Rotation paths and how fast each direction turns (degrees per step):
Each turn is a multiple of 5 degrees from 10 to 175, or 0.
Each row of a path follows its step; steps can be skipped.
path 1
step 1: [ 26  18  10  -4   5  -2 -18   3 -20  20   9 -52  16   1  11  28  15 -17
 -16  -2  -7  -9  -8 -10 -12  24   3   4  13 -17  -6 -11  -6 -14 -12  18
 -10  11   0   7 -12   0  21  20 -21  -9  -2 -18 -13  -1 -10  -9 -14 -24
 -25 -32  -9  -5  27 -18  15 -28  -2 -10  25 -27]
step 5: [  8  13  14  21 -14 -20   3  -2   5  24 -12  -5 -35  -2   6 -19 -17  42
   1  -3  -2 -11  23  35   2  -5   1  -8  34   4 -13 -20  -9  28  13 -12
   1  -4  32  13  -7  16  13   8 -22  25  10 -16  19   1  -9  21 -34  -1
  -1  13  15 -10   1 -14 -10 -25  12   5  -4  16]
step 6: [-11  17  12   6   8  17 -18  -1 -14 -22  24  18  11 -16  -9   0  29  16
  -9 -20  -4  -8 -31  21  -2 -20  -1  -5   4   1  51 -11  16  28  -8  -9
   6  15  11  49   6   1  -6  -5 -13   0   1 -18 -17  12 -18  -8 -10 -25
   1  11  -9  18   1  19  -8  32  12  16   9   3]
step 11: [ 42   7 -14 -25  14   2  31  -8   3   1  21 -22 -31  -5 -15  -8  17  10
  13   5 -13  -5  14   5   2   1  21 -47   8   5   5  11  23   1 -17  27
   4 -29   6 -21  -6   7 -13  -7   3   6  27 -14 -22 -14  -1   4 -35  -1
   6  16  16  15  21   3  14   2  -5 -13 -15  -8]
step 13: [ 35  13   1 -10   8  14  -1  26  15  -7  19  18   9   1   1   8  16   4
   7  -8  -9  -9  11   3   4  41  24   5  -6   3   2  10  -3  15  13  -3
   6  28  26 -12 -18 -36 -22  23  -5 -21   6  21  36  -5  -3   3   5   6
   7   1  -7 -45 -15 -15  14 -23  23 -17  13  -6]
step 16: [ 29   0   9   4  -7  -7 -24 -20 -12   5   2  -3  -6 -28  19  17 -18  10
  11 -15  38  20  -7   2 -20 -18   3   1 -34  -7 -31  -3  -7 -11 -15 -27
  13  30  24  -8 -18  12 -10  -2  -3  30  -8 -20  12  -9 -10 -18   5 -32
   0  31  24 -13   5  16   8  16  -1   1   0  -2]
step 19: [-19 -39 -30 -12  12  -1   9   6 -28  -2  -5  18 -17 -12  -5   8   3 -17
  -5 -31  26  -6   4   3 -24   9   2  -7   6 -14  31   0  24   4  -4  -1
  10  30   0 -19  -4  -2   4   0  35 -31  10 -12 -15   6  19   1  11  -3
  24 -13  17  -3 -15  -9  31 -21  17 -24  13  11]
step 22: [ 36  11 -16   5  10   4 -16  19  32 -14  24  -5  -2 -19  22  -6 -40   4
  27  -8  19  29 -26  12 -20   5  22  12  27  -2   2  10  15   4   6   0
 -24  -1  14  14 -17  11 -23  27   5   7  28  -7   2  21   7   2 -15   4
  -1 -17   1  18  11 -21 -13  16   1  -5  14   4]
Speeds:
[ 4  6 12  2 -7 -8  2  1  2  0  1 -6  0 -6 -4 -3 -4 -8 -1  0  3  4  0 -3
  0 -4  4 -3 -1  1  2  4 -2  4  7 -2  1 -4  1 -3 -2  2 -2 -5  2  0  0 -3
 -1  5 -4  7  0 -5  5  3  5  7  0  2 -6  0  2 -1  2  2]
65
[ -1   0   4  -1  -5   5   8   1   1   0   1  -6  -9   7   4   4  -1  -1
  -5   1  -6   2   6 -10   0  -1  -2   3   5   4   1   0  -4   3  -1   4
   0   5   2   1  12   3  -2  -2   3   2   4  -1   2  -2  -1   2  -3  -2
  -3  -3   4  -1   7  -3  -1   3  -6  -1   1  -2]
110
[  1   8   4  -2   2   3   1  -5   2  -3   1  -5  -1  -1  -1   2  -6   1
 -12  -3   4  -2  -2   4  -2  -3  -3   5  -2   8  -1   7  -2  -2   3   0
  -4   4  -6  -4  -2   2  -1   7   0  -1  -3   5  -4  -1   0  -4   0   1
  -2  -6  -5   1  -8  -4   4   3   3   1   4  -2]
55
[ -2  -3   3   1  -1 -10   2  -2   2  -3   0   4  -3  -5  12  -7   5  -2
  -5   4  -3  -3  -3  -2   0   4  -2  -1   1   0   0   2   9   2   2   1
   2   8  -6   2   0   0   4   4   0   2   1   3  -2   1   4  -3   0  -5
   1  -4  -3   0   5   5   0  -7   0   3   8   1]
160
[ -6   1   2  -1  -2  -5  -9  -2  -6  -2   4   0   0  -2  -4   5  -3   4
   0  -1   1  -2  -4  -5 -10   4 -10  -2  -4  -1  -3   0   4  -6   5   2
  -5   2   8   2   8  -3  -2  -5   0   4  -6   0  -2   2   0   3  -2   0
   4  -3  -4   0   3   2  -3   1   0   5  -3  -3]
170
[ 4  2  3  0  5 -2 -1  4 -8 -4  7  0 -4  5  7 -7  0 -1 -1  0  5 -6  0 -3
  1  0  3  0 -1 -3 -3  1 -7  1 -1  0  0 -5  2  5  0  6 -1  8  0  1 -3 -5
 -9  2  8  1 -2  0  2  7  0 -5  2 -2 -2  6  3  4 -4 -1]
65
